(in the rows, 128 means zero)
Each path below is one point turned by a fixed rotation once a step. After each direction that follows a path, write how fast that rotation turns it, in degrees each step (0 if it stays still).
Each turn is a multiple of 5 degrees from 10 to 175, or 0.
Each row of a path follows its step; steps can be skipped.
Path 1:
step 2: [128 119 128 141 137 146 132 125 140 138 127 112 134 130 127 126 134 128
 128 137 147 127 141 136 137 130 140 125 128 125 117 141 129 112 127 144
 125 140 118 130 116 119 129 133 134 127 125 134 113 123 130]
step 7: [123 131 121 125 131 133 127 130 147 139 124 113 127 126 116 125 129 147
 125 145 145 132 125 142 143 124 115 134 114 124 130 126 118 124 131 120
 124 137 124 139 120 130 142 122 133 116 135 127 131 126 119]
step 8: [124 125 129 138 128 124 140 122 129 138 127 114 132 124 126 139 124 118
 126 132 143 128 142 126 128 128 129 124 110 141 111 127 131 121 128 117
 112 141 124 124 126 120 143 121 124 120 127 131 129 123 103]
step 9: [133 120 139 141 134 124 125 133 137 131 127 137 138 133 127 134 132 128
 121 153 150 129 140 126 142 129 130 127 106 120 125 137 127 132 123 128
 129 126 122 125 123 146 127 131 132 126 125 134 130 113 119]
step 13: [119 133 130 127 123 149 137 126 141 138 120 138 134 119 129 137 133 132
 120 138 148 126 143 132 136 135 115 120 127 131 121 135 119 137 117 117
 122 135 127 133 136 119 130 122 125 116 118 142 129 125 137]
step 15: [136 118 137 143 114 127 123 121 140 132 125 128 132 118 119 141 137 118
 134 138 140 118 132 130 125 115 128 123 126 122 117 129 136 132 121 122
 128 144 123 124 144 136 137 110 123 132 130 140 144 123 129]
step 18: [133 122 141 145 118 146 129 126 131 126 136 118 130 122 132 135 131 140
 131 146 149 120 122 115 125 134 123 135 121 127 137 132 130 123 124 135
 131 138 112 139 134 128 132 114 132 122 130 140 121 136 124]
step 21: [149 131 141 148 136 126 120 130 143 135 129 109 131 127 129 121 138 143
 132 127 143 124 127 124 139 128 125 128 123 122 119 134 133 129 127 141
 133 143 120 112 134 119 121 122 132 132 115 130 130 128 128]
step 23: [122 141 122 134 117 140 108 135 133 135 128 114 121 122 144 126 122 134
 130 152 136 121 143 136 142 138 124 136 123 117 124 130 131 129 128 136
 130 139 129 121 126 117 131 124 129 131 128 118 132 137 121]
step 25: [127 136 133 151 137 139 137 128 137 140 130 122 134 125 130 137 125 145
 130 146 137 115 134 127 136 143 130 121 126 122 120 124 135 125 137 125
 132 136 139 131 136 141 129 138 113 133 122 136 121 131 120]
Directions:
[132 128 129 130 127 124 122 130 125 127 128 131 125 130 127 128 123 127
 129 129 129 128 128 130 130 130 131 130 126 125 132 132 129 130 129 127
 127 130 131 131 129 129 133 127 126 127 129 128 128 128 132] : 130
[128 128 126 129 126 136 127 127 125 125 133 129 127 129 128 129 126 126
 127 131 131 128 132 127 129 129 127 132 130 134 130 129 128 130 128 126
 125 127 128 130 125 125 127 128 130 125 129 127 128 126 124] : 70
[127 128 125 127 124 127 127 123 126 125 130 122 128 125 127 129 129 128
 127 129 129 125 125 131 128 127 131 127 127 127 129 124 130 130 131 127
 131 126 126 131 127 127 132 125 128 130 131 126 133 129 127] : 95
[129 129 128 129 125 127 127 129 124 129 131 127 128 127 133 128 129 131
 125 128 122 130 127 124 127 130 129 125 127 129 131 128 127 123 132 126
 128 130 125 129 127 130 127 125 127 123 130 128 125 127 124] : 170
[134 126 130 125 130 131 126 130 128 133 131 127 127 123 131 129 127 126
 128 129 128 129 126 127 128 133 127 131 130 127 128 124 131 133 128 125
 127 127 126 126 131 130 128 125 128 130 127 128 126 129 128] : 10
[134 127 127 131 128 127 128 129 129 130 129 124 130 127 126 129 128 129
 129 122 128 127 125 123 126 127 126 133 126 131 128 128 128 125 125 130
 128 128 131 130 130 124 132 129 128 129 129 128 128 128 124] : 110
[126 127 130 127 130 129 129 132 126 126 127 127 129 125 129 128 127 129
 127 125 127 133 127 126 128 128 132 128 129 129 128 133 128 131 130 125
 127 129 131 130 128 127 125 130 133 133 134 130 132 131 127] : 0
Path 2:
step 3: [127 134 124 138 140 124 139 125 132 131 121 121 128 115 133 135 134 122
 126 126 123 132 113 129 127 133 129 135 138 143 124 144 123 133 127 128
 126 143 140 129 132 140 126 135 140 121 127 118 127 133 115]
step 5: [142 145 129 137 133 140 119 122 123 131 110 131 118 122 127 130 136 127
 123 127 120 119 130 124 120 127 117 133 135 135 128 120 127 130 134 123
 130 141 124 119 131 140 121 118 138 135 122 121 115 133 132]
step 7: [139 136 124 127 131 126 139 125 132 142 121 124 126 116 126 129 133 136
 114 125 125 120 121 133 138 124 111 121 132 136 122 124 132 126 127 137
 149 121 131 123 108 131 135 126 129 132 118 131 126 131 131]
step 13: [132 131 140 132 126 125 115 128 132 128 127 136 133 126 132 133 122 141
 135 119 127 136 110 120 118 132 135 134 129 126 135 137 126 141 144 127
 130 137 124 122 126 126 132 121 133 130 135 131 141 137 148]
step 15: [128 117 120 121 127 125 143 129 127 123 123 133 133 122 125 134 130 126
 132 121 139 136 118 127 132 138 123 138 135 138 136 129 130 136 128 121
 123 137 127 102 113 124 128 128 137 130 130 128 134 147 126]
step 18: [132 124 130 141 134 112 130 136 117 121 117 118 122 125 125 123 135 134
 126 138 124 124 137 122 126 110 119 120 130 133 120 116 138 134 123 129
 126 116 128 130 130 120 143 131 133 132 132 137 122 124 117]
step 19: [134 127 123 116 130 121 137 127 133 128 130 127 128 130 125 136 140 130
 114 119 137 134 123 137 137 137 110 116 115 134 118 135 119 137 144 132
 127 122 129 125 138 125 127 123 125 124 113 128 123 125 121]
step 20: [126 122 144 130 124 118 134 132 140 138 121 118 120 131 140 137 121 125
 121 125 125 111 127 128 128 119 132 130 128 130 126 132 134 122 130 131
 122 130 124 152 137 122 144 133 136 132 127 122 119 127 120]
step 22: [144 135 129 134 121 125 129 119 134 127 123 137 125 128 127 140 117 139
 132 135 125 122 120 119 124 106 136 127 128 131 111 139 123 127 125 116
 119 130 132 135 137 131 126 129 133 137 137 123 135 134 127]
step 23: [134 137 137 115 127 144 131 111 145 128 130 133 130 122 124 133 124 137
 136 130 133 140 125 122 123 139 119 116 125 137 144 121 131 122 127 122
 126 126 126 132 120 134 116 128 131 120 119 129 127 126 119]
Directions:
[126 130 128 131 128 128 124 128 131 124 127 129 128 129 126 126 128 126
 129 127 132 134 130 132 128 129 128 125 127 129 125 129 133 122 125 126
 129 130 126 131 130 128 130 127 126 128 130 130 126 128 124] : 170
[124 131 128 122 130 130 127 125 131 128 125 129 134 129 131 128 131 128
 126 125 129 131 125 126 127 127 125 128 126 126 127 127 124 129 127 131
 129 130 128 124 127 128 129 124 131 127 127 131 129 129 128] : 175
[125 129 128 130 128 128 130 128 125 128 130 126 133 125 131 125 129 125
 127 129 128 130 128 126 129 123 131 121 133 128 128 132 130 130 128 129
 131 128 133 129 126 130 127 128 127 131 129 129 128 130 129] : 100
[129 132 127 127 131 125 130 130 128 131 130 129 131 129 125 127 128 129
 130 126 127 126 125 129 125 131 127 129 129 128 132 127 126 124 130 128
 131 127 131 137 126 124 128 124 129 128 130 129 128 130 127] : 110
Path 3:
step 0: [134 123 121 140 133 139 127 127 116 125 131 129 128 123 132 117 132 133
 106 140 119 122 130 118 122 125 129 131 128 128 136 129 134 112 129 138
 118 122 109 125 132 131 138 108 137 117 127 116 131 139 140]
step 3: [141 130 144 140 123 128 113 122 113 128 137 140 126 113 119 115 124 119
 121 113 131 128 128 126 129 127 134 131 122 131 120 132 128 140 133 127
 122 141 134 120 139 140 114 119 137 116 125 126 136 130 119]
step 5: [129 131 136 125 127 112 121 133 123 118 104 118 129 120 127 127 136 123
 130 121 120 121 128 126 125 131 133 117 139 126 141 129 138 105 122 130
 129 127 131 135 126 124 139 122 140 130 124 127 151 144 127]
step 6: [118 134 132 124 116 127 135 124 111 128 126 150 118 109 127 137 122 134
 140 126 127 132 119 133 123 134 139 119 134 150 133 123 133 121 120 136
 143 125 128 122 134 133 133 118 128 128 139 128 136 134 137]
step 13: [134 128 121 127 114 124 124 126 113 117 121 142 133 127 119 131 132 135
 126 140 130 130 120 125 130 120 116 119 137 125 127 139 136 121 119 120
 120 129 126 135 104 140 143 124 127 117 124 134 144 126 144]
step 15: [141 119 136 125 130 126 112 137 132 148 126 146 128 128 133 126 129 137
 131 136 122 124 135 137 143 142 134 121 120 115 122 117 136 142 133 137
 118 125 142 116 130 130 131 124 132 124 131 137 135 136 128]
step 17: [129 125 115 142 116 121 136 134 122 128 132 135 134 126 118 123 125 116
 126 138 124 128 118 126 125 135 119 125 139 122 157 125 130 122 127 128
 123 129 126 122 140 114 132 129 128 127 130 124 141 132 154]
step 20: [137 139 142 129 124 126 121 125 115 119 139 132 130 131 118 125 122 120
 126 156 113 126 130 123 130 121 130 136 129 120 119 124 137 147 124 133
 121 142 129 133 130 120 126 131 121 117 130 127 147 128 122]
step 22: [148 128 133 133 125 119 128 121 119 133 112 126 116 116 126 120 138 125
 130 118 117 131 130 123 123 136 116 110 137 136 136 125 126 135 137 121
 128 133 146 116 137 133 121 135 135 137 122 129 135 143 131]
step 28: [136 145 135 130 131 114 125 144 131 137 133 131 120 134 112 127 124 117
 112 136 129 121 129 116 141 140 135 139 128 126 131 121 148 122 129 124
 118 130 120 129 138 133 132 126 140 137 122 129 137 138 120]
Directions:
[131 125 127 129 129 127 127 124 129 132 126 127 128 124 129 131 128 127
 128 126 131 127 127 125 132 129 126 127 129 128 130 126 131 124 131 129
 126 133 126 131 133 125 129 129 129 132 129 128 128 124 127] : 60
[127 131 130 128 134 127 128 127 129 131 128 129 126 128 132 132 131 130
 128 131 127 130 131 127 129 129 131 127 127 128 129 127 129 125 124 127
 128 126 126 130 126 129 126 126 126 133 130 129 132 131 127] : 80
[131 130 128 125 129 125 126 131 127 131 131 129 126 128 129 131 126 125
 131 129 131 133 126 132 129 130 129 130 126 130 123 124 128 127 129 131
 130 126 129 129 131 129 130 130 130 125 127 126 127 129 125] : 85
[130 130 128 125 131 129 128 129 130 128 130 128 132 130 127 124 126 126
 127 123 131 126 126 129 126 131 129 126 127 127 134 130 130 123 125 129
 126 127 128 128 128 126 124 125 129 126 124 126 127 129 124] : 155
[127 131 128 130 127 128 129 132 128 134 127 125 131 127 128 127 130 125
 124 124 125 127 128 131 130 128 126 131 130 128 131 129 126 129 124 127
 132 129 131 127 132 131 133 128 128 131 128 126 129 129 128] : 60
[132 126 130 125 129 130 128 129 130 131 125 125 128 126 130 132 131 127
 128 130 123 127 129 126 127 127 128 131 127 129 130 130 124 129 129 133
 123 126 128 126 126 129 126 127 131 123 130 127 125 126 127] : 95
Path 4:
step 2: [133 125 128 146 123 141 134 127 123 131 109 115 129 121 137 124 128 138
 125 116 134 131 134 125 130 134 133 117 121 136 123 120 128 134 121 137
 132 117 139 139 133 131 132 121 126 124 136 113 128 119 127]
step 8: [117 128 126 133 128 120 113 135 129 122 120 117 127 120 120 118 118 124
 130 131 131 125 134 123 124 135 107 117 119 134 119 132 132 138 126 125
 132 121 136 138 135 123 131 127 126 125 120 106 131 125 120]
step 9: [127 127 122 141 128 135 137 119 122 132 120 126 117 125 136 117 122 143
 139 135 124 127 127 127 120 137 128 110 137 134 134 122 128 124 128 121
 146 132 119 134 128 124 129 119 109 127 133 133 119 128 128]
step 11: [135 119 127 133 133 136 121 118 120 134 124 137 124 134 111 123 122 122
 127 121 133 116 136 139 129 139 116 122 125 142 128 126 125 132 129 138
 140 122 130 137 116 128 118 126 130 138 131 131 129 112 122]
step 19: [118 120 130 118 118 112 137 114 127 123 120 120 125 120 133 141 117 130
 115 124 138 117 134 142 123 131 132 131 132 136 127 120 128 127 126 139
 125 131 132 137 121 134 129 125 118 116 131 136 127 122 117]
step 20: [115 125 133 137 122 138 125 126 138 124 128 129 133 129 127 123 124 125
 128 134 133 111 121 129 120 124 105 125 110 129 115 123 126 120 123 136
 125 125 128 127 143 132 126 111 129 133 118 127 127 120 124]
step 22: [133 116 132 122 121 127 125 109 131 124 121 115 121 128 130 128 134 133
 121 133 129 120 126 129 132 129 138 119 119 120 131 135 136 112 129 130
 127 127 138 132 139 116 141 126 125 140 126 120 122 125 108]
step 24: [149 131 129 108 129 124 130 120 120 118 113 134 122 132 132 128 133 128
 125 127 131 132 138 140 125 123 133 112 137 132 125 117 121 133 121 141
 123 128 126 129 132 117 123 130 119 127 122 132 118 136 127]
step 25: [123 126 130 122 131 122 128 124 140 146 125 123 138 120 135 135 123 124
 109 125 132 124 124 147 133 128 122 116 114 123 129 118 131 131 132 129
 126 110 134 121 123 120 127 119 121 126 127 123 134 123 122]
step 27: [130 118 148 123 130 135 128 123 127 119 115 128 135 121 147 135 133 128
 123 138 121 124 127 125 107 127 129 123 124 131 118 128 122 125 113 126
 135 116 129 131 137 125 133 120 123 130 132 121 136 131 129]
Directions:
[128 131 127 122 127 127 125 127 129 128 127 132 124 128 134 130 129 130
 128 130 125 128 126 130 127 129 131 126 129 126 129 131 129 130 126 125
 130 128 126 127 130 128 129 130 122 128 131 131 129 127 130] : 120
[132 128 128 126 125 124 130 128 129 133 130 133 131 128 127 130 128 129
 126 128 129 123 127 128 129 130 125 129 129 130 131 129 127 131 127 134
 126 126 128 128 126 125 128 128 129 128 128 133 129 132 130] : 55
[126 125 127 129 124 130 130 125 132 127 130 124 131 124 126 128 127 130
 131 128 126 130 123 130 133 128 129 128 129 127 128 129 128 132 127 128
 128 132 128 128 126 129 130 126 125 128 131 131 125 130 125] : 110
[127 128 129 134 133 127 132 129 127 127 128 131 126 128 127 130 127 123
 128 130 130 125 125 131 125 129 132 125 129 124 126 127 130 130 130 128
 129 129 131 131 126 129 128 129 127 128 130 129 131 132 128] : 175
[126 129 129 125 132 126 125 130 130 130 127 127 126 126 122 127 126 127
 130 132 130 127 128 124 133 126 124 129 127 126 127 126 126 129 126 126
 131 128 131 128 126 128 125 133 126 128 129 130 130 126 130] : 145
Path 5:
step 3: [130 124 124 120 129 122 128 123 127 144 135 128 133 123 114 124 146 125
 126 139 139 127 131 121 130 124 115 140 140 129 114 110 127 128 118 130
 147 128 124 145 124 118 122 122 126 115 125 132 120 112 127]
step 6: [126 114 125 114 124 124 124 137 111 130 133 114 144 133 132 119 126 143
 132 136 134 124 123 125 134 115 127 129 146 146 115 114 131 117 133 127
 139 127 133 138 123 127 119 133 127 116 128 134 136 128 130]
step 9: [127 112 125 110 136 133 133 131 100 137 130 122 125 128 118 130 127 133
 112 138 126 128 131 135 138 117 121 128 135 126 138 120 115 122 135 136
 122 121 140 129 132 130 114 126 128 111 130 134 122 128 139]
step 10: [120 128 129 128 133 129 128 138 115 155 125 120 127 115 118 114 120 135
 135 135 135 129 118 123 140 123 143 126 137 129 129 109 124 121 130 128
 129 121 137 132 111 115 115 130 126 118 136 130 125 123 126]
step 12: [136 125 135 116 132 132 130 136 111 120 119 124 124 105 118 129 126 122
 127 123 123 135 130 125 124 129 127 128 132 151 130 138 122 121 143 136
 125 118 135 137 132 130 123 132 136 102 125 127 138 137 133]
step 16: [130 120 125 124 130 142 131 131 111 126 116 128 132 117 117 120 133 106
 138 126 139 140 138 137 136 120 133 120 128 134 125 132 119 130 119 123
 125 112 136 121 127 122 132 121 130 103 128 137 126 130 136]
step 17: [127 128 132 120 128 138 128 132 117 147 116 123 147 132 119 115 127 117
 131 130 130 135 138 119 136 115 135 107 126 109 127 133 119 121 123 128
 130 126 116 120 116 130 125 133 117 124 127 130 122 134 125]
step 18: [145 131 137 121 119 132 124 132 121 137 117 116 145 129 106 120 140 126
 124 134 126 138 123 130 124 124 140 121 119 139 116 135 132 118 130 128
 141 126 118 146 119 126 128 139 130 130 119 121 129 126 126]
step 22: [144 117 128 116 127 132 128 129 125 128 124 125 130 120 114 107 146 130
 123 135 134 141 121 136 140 139 127 137 128 142 122 118 136 122 120 111
 137 120 130 140 130 117 125 122 121 132 125 129 127 118 123]
step 26: [141 124 127 134 127 134 128 136 122 130 114 129 119 123 119 115 132 142
 145 144 125 131 128 123 139 135 130 145 126 134 119 122 122 114 129 118
 131 125 114 133 132 123 125 124 128 131 140 132 131 108 145]
Directions:
[127 126 126 127 127 128 130 130 126 129 124 127 129 134 131 125 125 124
 127 127 126 124 127 130 127 126 129 126 132 126 129 124 128 127 127 131
 126 124 128 129 127 128 124 131 124 130 127 124 129 128 128] : 95
[126 126 127 128 129 124 127 128 129 131 129 128 127 126 128 128 128 129
 127 132 126 126 124 125 130 127 129 128 129 132 136 126 130 128 131 127
 124 127 125 125 131 128 126 128 129 127 133 127 132 128 132] : 20
[125 129 127 127 129 127 134 130 131 127 127 128 128 128 122 128 127 127
 126 134 126 129 126 127 125 132 127 123 127 129 124 126 128 130 127 129
 126 129 129 126 125 132 130 131 127 130 130 131 130 130 127] : 110
[127 126 127 129 132 131 125 125 129 126 127 130 126 130 125 125 128 130
 125 132 131 130 128 133 128 129 126 128 133 125 129 127 128 131 124 127
 128 131 130 125 131 127 125 126 131 128 127 125 130 130 128] : 55
[126 126 132 127 127 128 128 125 129 127 123 126 132 128 127 127 125 129
 130 125 128 129 131 126 127 128 128 128 133 131 130 130 128 126 130 128
 130 130 126 128 129 127 130 132 133 132 126 131 131 131 126] : 60
[126 129 129 126 128 132 125 131 130 124 131 124 125 128 128 125 127 128
 130 128 131 125 126 131 126 129 135 128 129 132 129 130 127 127 126 128
 130 125 129 130 125 126 131 130 128 126 130 127 130 129 129] : 175
[129 131 133 128 124 133 127 128 128 131 131 131 129 129 125 130 126 124
 132 130 128 126 130 127 126 130 129 124 125 129 129 127 129 129 130 129
 126 126 128 124 131 125 127 128 130 126 124 126 129 130 129] : 20
